Each path below is one point turned by a fixed rotation once a step. After each direction that follows a path, write how fast that rotation turns it, in deg/step (0 if it stays still).
Each turn is a multiple of 5 degrees from 10 to 175, or 0.
Each row of a path follows its step; steps can be skipped.
Rotation 1:
step 0: [ 0.05 -1.86  0.62 -0.33 -3.20 -2.89 -0.96 -0.40 -0.43 -1.65 -0.19  1.76
 -2.53  0.43 -1.47  0.10  0.26 -0.34 -0.58  1.07 -1.75  0.09  0.36  1.04
  0.62  1.32  1.01 -0.92 -0.33  2.55  0.93 -0.63 -0.89  0.06]
step 1: [ 0.32 -0.66 -2.26  1.41  0.88  0.83 -0.28 -1.71 -0.87  0.57  0.64  1.97
  0.82  1.15  1.04  0.00  2.42 -0.29 -1.35 -1.23  0.95 -2.00  0.03 -1.21
  0.92  1.80 -0.50  0.39  0.70  1.36  1.64 -0.21 -1.30 -2.86]
step 2: [-1.47 -0.82  0.37  0.37 -0.44 -0.79  1.87 -0.75  1.00  0.11  0.48  1.41
  0.27  0.64  1.27 -1.41 -0.25 -0.13 -0.77  0.78  1.13 -2.14  1.13  1.41
  3.28 -1.97 -2.19 -0.08  2.03 -0.49 -1.93  0.48  1.85  0.91]
step 3: [-0.54  0.38 -1.19 -0.05 -0.44  1.39 -1.23 -0.69  2.99  0.00 -1.19 -0.71
  2.29  0.98  0.27 -1.40 -0.33  0.90  0.23  0.16 -2.19  1.04  0.19  1.23
  0.26 -1.30 -0.37  1.23 -1.43 -0.88  1.71  3.57  0.19 -0.58]
step 4: [-0.60 -3.57  0.44 -1.20  0.62 -0.21  1.22 -0.25  0.49 -0.28 -0.72 -3.18
 -0.56  2.17 -3.05  0.05 -1.87 -0.60 -1.50  0.64 -1.07  0.98  0.12 -0.32
 -0.26 -0.26  0.24 -0.70 -0.27  0.56  0.56 -1.35  1.29 -1.25]
step 5: [-0.66 -0.58  0.66  3.07  1.68 -1.04 -0.62 -0.89  1.14  1.57  1.12  2.13
 -0.57  1.25  0.33 -0.18  0.20 -1.04 -0.51 -2.05 -1.39  0.74 -0.91  1.00
 -3.36 -0.21  0.85 -0.35  0.11  1.28  1.26 -1.68 -0.18  0.48]
step 6: [-2.29 -0.14 -0.97  2.12 -0.42  0.70 -0.64  1.94 -1.76  1.11  3.24 -1.42
 -0.05  0.27  1.78 -0.55  0.01 -0.32 -0.74 -0.07  0.69 -0.25  1.68  0.38
  1.40 -0.41  2.40 -1.27  1.46 -1.09 -1.38 -0.68 -0.08 -0.97]
step 7: [ 0.94  0.82  0.80 -1.24 -0.33 -0.28  0.35 -0.13 -1.49  0.74 -0.41  1.64
  1.78  0.34  1.03 -0.18  3.08  0.15 -0.52 -0.40 -0.37  2.83  1.22  1.04
  1.15 -2.29  0.23 -1.33 -1.60 -2.49  0.52  0.53  1.67  1.37]
step 8: [-1.22  0.84 -0.11 -1.44 -3.25 -1.74 -1.60  0.91 -1.17 -0.08 -0.34 -0.39
  0.07  2.09 -1.63  0.24  0.46 -0.96  0.16  1.74 -2.13  1.24 -0.55 -2.48
 -0.87  0.14 -1.20  0.86  0.14  0.18 -1.26  1.15  0.90 -1.79]
step 9: [ 2.29  0.24  1.52 -0.30  3.03  0.78  0.15 -0.61  0.59 -0.44  2.32  1.86
 -0.16  1.43 -1.50 -0.17  0.10 -0.36 -1.81  0.15  0.60  1.21  1.29 -2.34
 -0.92  1.98 -1.02  1.26  0.46  1.02  0.60  0.12  1.09 -1.24]
[-0.28  0.14  0.13  0.25  0.17  0.10  0.41 -0.57  0.04  0.23  1.12 -0.27
 -1.01 -0.73  0.13  0.33  0.47 -1.00 -0.38  0.07 -0.33 -0.46 -0.05  0.02
  0.05 -0.06 -0.45 -0.22 -0.06 -0.45  0.59  0.01 -0.75 -0.09] => 80
[ 0.11  0.00 -0.36  0.75  0.49 -0.09  0.04  0.88  0.14  0.27  0.17 -0.98
 -0.21  0.75  0.47  0.19  0.30 -0.35  0.78  0.29 -0.18  0.51  0.02  0.30
 -0.30 -0.81 -0.09  0.14 -0.33 -0.20  0.27 -0.82  0.48  0.10] => 35
[ 0.00 -0.34 -0.76 -0.69 -0.08 -0.79 -0.03 -0.59 -0.45  0.27 -0.33 -0.31
  0.56  0.01 -0.38  0.52  0.20  0.41  0.13  0.54 -0.93 -0.04  0.16 -0.26
 -0.46  0.38 -0.46 -0.77 -0.33  0.05  0.54 -0.64 -0.23  0.11] => 95
[-0.25  0.19  0.10 -0.31 -0.04 -0.25 -0.16 -1.32  0.32 -0.01 -0.22 -0.08
 -0.76 -0.09  0.91  0.65 -0.16  0.20 -0.12  0.01  0.68  0.47  0.09 -0.34
 -0.09 -0.66  0.08 -0.36 -0.45  0.61 -0.30 -0.12  0.82 -0.08] => 140
Rotation 2:
step 0: [ 0.50 -0.03 -0.89  1.72 -0.75 -0.72  2.24 -1.59 -0.51 -0.46  1.82 -0.50
 -2.11 -1.08 -1.17  1.57 -0.19  0.70  2.54  0.59  0.03  3.31  1.30 -0.48
  1.53 -0.71 -0.17 -0.91  0.46  0.34  0.89  0.19 -1.88 -0.25]
step 1: [-0.15  0.83 -0.87  1.63  0.06  0.45  1.07  0.53  1.31 -0.39 -1.09  2.10
  2.23 -0.57  0.50  0.87  3.11 -2.27 -0.06  1.24 -0.74 -0.51 -0.14  0.70
  0.52 -0.24 -1.51 -0.36 -1.29 -0.52  0.16  2.38  2.64 -0.27]
step 2: [ 0.46 -0.40  0.81 -0.29  0.22  0.67  0.13 -0.57 -2.00 -2.19 -1.47 -0.93
 -0.54  2.73  0.80  0.02  0.74 -0.21 -1.50 -0.07  0.28 -1.20  0.46 -2.29
 -0.62 -1.40 -1.16  0.99 -0.19 -2.92 -1.47 -1.88 -1.65  0.23]
step 3: [-0.58 -0.79 -1.71  0.49  0.67 -0.03  0.84 -1.17 -0.23 -0.23  0.40  1.30
 -3.06 -2.50  1.71  0.17 -1.94  2.31  0.03 -1.12  0.65  0.32  1.54 -0.68
  1.10  1.43 -0.09  1.06 -0.65 -0.02 -0.01  2.40 -1.05 -1.25]
step 4: [-1.12 -0.62 -1.62  2.45 -1.33  0.66  0.78  0.08  0.49  2.32 -1.50 -1.58
  1.15  0.82 -1.48  1.18  1.83  0.18  0.98  1.75 -1.49  0.18  0.86 -1.11
  1.10 -1.08  0.07 -1.88 -1.60  0.92  1.82  0.84  0.44 -0.11]
step 5: [ 0.37  1.77 -1.12  0.64 -0.38  1.12  1.68 -1.68 -0.62 -2.34  1.19  0.64
  2.29  0.96  0.34  1.43  0.77 -1.20 -1.40  0.34  1.29 -0.22  0.67  1.01
  0.84 -0.18 -2.43  1.26  1.46 -2.10  0.24 -1.20 -0.46  1.77]
step 6: [ 0.54 -2.45  1.18  1.43  0.20 -0.94  0.97 -1.45 -1.12 -1.58  0.00  1.27
 -1.64 -1.46  0.31 -0.94  1.43  0.10  1.55 -0.62  0.08  1.06  0.47 -1.64
 -0.95 -0.10  0.42  0.59 -1.02 -2.03 -2.99  0.98  0.23 -2.31]
step 7: [ 0.57  0.31 -1.17 -0.65  0.02  1.17  0.75  1.75  2.00  0.18 -3.11 -0.40
 -1.41  0.22  2.30 -0.10  0.40  1.02  0.12  1.31 -1.24 -2.02  1.85 -0.59
  1.28  0.06 -1.22 -0.81 -1.57  0.44  1.49  1.57 -1.19 -0.77]
step 8: [-3.17  0.46 -0.93  1.52 -0.46  0.60  0.34 -0.84 -1.81  0.36  1.67 -0.99
 -0.58  2.05 -0.50  3.21 -0.31  0.36 -2.50 -0.04 -0.21  1.46  0.43 -1.65
  1.68 -0.91 -0.90  0.68  0.34 -0.31  0.68 -0.39  0.10  0.62]
step 9: [ 1.87 -0.78 -2.30  2.01  1.40  0.74  0.84 -3.31 -2.13 -1.22 -0.63  2.19
  1.22 -2.04 -0.80 -0.18  0.54 -0.07  1.78  0.28  1.19  0.65  0.29  0.40
 -0.65  0.06  0.17  0.04 -0.83 -0.53  0.40  1.01  0.39  1.02]
[-0.17  0.45 -0.58 -0.51  0.35  0.14  0.33  0.43  0.21  0.31 -0.11 -0.34
  0.68  0.58  0.17  0.63  0.10  0.84 -0.69  0.11 -0.46  0.24 -0.60  0.26
 -0.10 -0.23 -0.40 -0.69  0.02 -0.72 -0.62 -0.34  0.70 -0.09] => 115
[-0.36  0.18  0.19 -0.17 -0.64  0.89  0.02  0.29  0.15 -0.06  0.16 -0.05
 -0.22  0.79 -0.46 -0.30  0.23 -0.41 -0.36 -0.06 -0.34 -0.80  0.70 -0.11
 -0.87  0.54 -0.21 -0.82  0.31 -0.37  0.37  0.41 -0.13  0.62] => 125
[-0.25 -0.25 -0.79  0.26 -0.18  0.14 -0.64  0.42  0.59 -0.27  0.24  0.83
 -0.36 -0.61  0.38  0.33 -0.11 -0.26 -0.51  0.53  0.33 -0.68 -0.08  0.52
  0.28  0.50  0.32  0.22  0.55 -0.60  0.41 -0.34  0.62 -0.45] => 170
[-0.51  0.32  0.00  0.03  0.12 -0.34  0.57 -0.53 -0.06 -0.68  0.74 -0.09
  0.21  0.31 -0.40  0.02 -0.72 -0.01 -0.13  1.17 -0.21 -0.45  0.03  0.52
 -0.08 -0.85  0.66 -0.17 -0.53  0.31  0.42  0.44  0.24 -0.15] => 90
[ 0.09  0.26 -0.10  0.05  0.70 -0.14  0.17  0.21 -0.22  0.85  0.32  0.61
  0.18 -0.04 -0.74  1.22  0.25 -1.02  0.12 -0.05 -0.75  0.11  0.42  0.00
  0.20 -0.10 -0.10  0.39 -0.08  0.14  0.44 -0.34  0.18  0.64] => 95
Rotation 3:
step 0: [ 0.36 -0.27 -2.02  0.04 -0.78 -0.05 -0.76  1.85 -0.71  0.46  3.13 -1.45
 -0.39  0.85 -0.15  0.28 -2.00  1.00  0.73  0.41  1.66  3.40 -1.23  0.86
 -0.33  1.74  1.46 -0.67  2.35 -1.25  0.39 -1.69  0.56 -0.90]
step 1: [-2.13  1.61  1.35 -1.83 -0.23  1.36 -0.04 -0.15  0.65 -0.06 -1.94 -1.08
 -1.82 -0.55  0.40 -0.28 -1.49 -1.20  1.27 -0.88 -2.71  0.33  1.34  0.94
  0.84 -0.33  1.31  2.24 -0.40  0.13 -3.27 -1.17 -1.69 -0.40]
step 2: [ 0.82  0.32  0.68 -0.39  0.79 -0.48  2.34 -2.36 -1.35  1.14 -1.12  0.29
 -1.39 -0.51  1.02 -0.75  0.72  2.82 -0.70 -2.03  2.70 -1.96  1.25 -0.72
 -0.24 -0.89  0.25 -1.13 -0.29 -0.40  2.03 -2.54  0.02 -0.85]
step 3: [ 0.59 -1.07  0.34 -2.34 -0.38 -0.47  1.90  2.50 -0.82  0.35  1.78 -2.22
  2.39 -2.01 -0.21  1.08 -0.18 -0.41  0.48  2.46  0.07 -0.42  0.99 -1.95
  0.83 -0.27 -0.94  1.58 -0.31  1.86  0.81  1.50  1.38  0.07]
step 4: [ 1.40 -1.49  0.14 -0.04  1.06  1.52 -3.34 -0.03 -1.41 -0.19 -0.71  1.28
 -0.81 -1.20  1.38  0.70 -1.93 -1.69 -2.12 -0.42  0.01 -0.33  0.32  0.55
  0.97 -0.65 -1.50 -1.19 -0.47 -2.29 -0.48  2.05 -2.16  1.47]
step 5: [ 0.87  0.44  0.20  1.40 -0.54  0.91  0.15 -2.08 -0.49  0.20 -1.25 -1.46
  0.91  1.19 -1.73  1.47  0.57 -0.31  1.72  0.82  0.65 -1.15 -1.02  2.42
 -4.74  1.44 -0.63  1.06  1.06 -0.04  1.19  0.25 -0.18 -0.50]
step 6: [-0.41 -0.13 -1.13  1.11 -1.12 -0.48 -0.65  1.11  2.65  0.69 -0.09  0.88
  0.58 -0.30 -0.99 -0.26 -1.55 -0.42  0.92 -0.56  0.62  0.37 -1.89  0.75
  1.40 -3.33  1.51 -0.16 -2.86  3.63  0.35 -0.99  0.35  0.65]
step 7: [-0.23 -1.37  0.17 -1.24  0.11  0.20 -0.54 -0.98  1.98 -1.27 -1.04 -0.12
  0.10  0.02  0.66 -0.77  3.08 -0.73 -1.16 -0.81 -1.56  3.29 -0.09 -1.96
 -0.12 -1.83 -1.05 -0.32  2.56 -2.14  1.54 -1.87  0.35  0.01]
step 8: [-1.49 -0.04  1.18  2.24 -0.61  0.34  0.72 -0.55 -1.87  1.71 -0.48  0.34
  2.10 -0.26 -1.64  0.07  0.21 -0.03  2.73  0.33  0.57 -0.39  0.29 -1.29
  3.15  2.97  1.56 -0.35  0.97 -1.76 -0.96  0.08  0.87  1.28]
step 9: [ 0.14  1.97 -1.55 -1.70 -0.17  1.00 -1.33  1.28 -1.21 -2.39  1.38  0.33
 -1.07 -0.72 -0.62 -0.29 -1.66  0.33 -2.49  0.96  1.66 -0.83 -1.40 -1.23
 -1.18  0.86  0.99  0.36 -1.39 -0.52 -2.26 -3.00  0.99 -0.52]
[-0.11  0.99 -1.05  0.13 -0.22 -0.28  0.60 -0.54 -0.36  0.26 -0.72 -0.45
 -0.33  0.09 -0.08  0.03  0.08  0.36 -0.11 -0.11  0.09  0.34 -0.41  0.03
 -0.50 -0.18 -0.26  0.42 -1.11  0.01 -0.57 -0.06 -0.45  0.45] => 90
[ 0.24  0.21  0.22 -0.15 -0.86  0.19  0.07 -0.14 -0.66 -0.15  0.67  0.23
 -0.86 -0.31 -0.43 -0.89  0.65 -0.47 -0.65 -0.36  0.89  0.33 -0.34  0.12
 -0.26 -0.27  0.03  0.00  0.63  0.26  0.22  0.18 -0.45  0.15] => 155
[-0.43  0.75  0.51 -0.14 -0.46  0.23 -0.50 -0.41  0.40  0.08  0.03  0.96
  0.09 -1.08  0.35  0.77 -0.42  0.29 -0.61  0.19 -0.16  0.39 -0.02 -0.32
 -0.01 -0.16  0.23  0.02  0.00  0.74 -0.66  0.35  0.17  0.03] => 140
[ 0.06  0.16 -0.70  0.25 -0.28 -0.23  0.18  0.09 -0.42 -0.88  0.40  0.50
  0.83 -0.63  0.39  0.36  0.09 -0.28 -0.02  0.16  0.21 -0.01  0.22  0.23
  0.65  0.89 -0.82  0.25  0.25 -0.44  0.14 -0.26 -0.38  0.82] => 80
[ 0.03 -0.26 -0.02  0.76 -0.01 -0.12 -0.48 -0.42  0.69  0.01  0.44 -0.77
 -1.04 -0.58  0.82 -0.52  0.39  0.03  0.07  0.45 -0.26 -0.28 -0.06 -0.34
 -0.02  0.96  0.08  0.05 -0.44  0.36  0.25  0.06  0.18  0.44] => 0
[ 0.57 -0.20  0.00 -0.74 -0.40  0.42  0.20  0.09  0.24 -0.85 -0.18 -0.45
  0.37 -0.14 -0.17  0.29  1.16 -0.21 -0.41  0.24 -0.59 -0.05  0.44  0.24
 -0.81  0.27  0.54  0.63 -0.07  0.00 -0.55 -0.19  0.52 -0.11] => 170
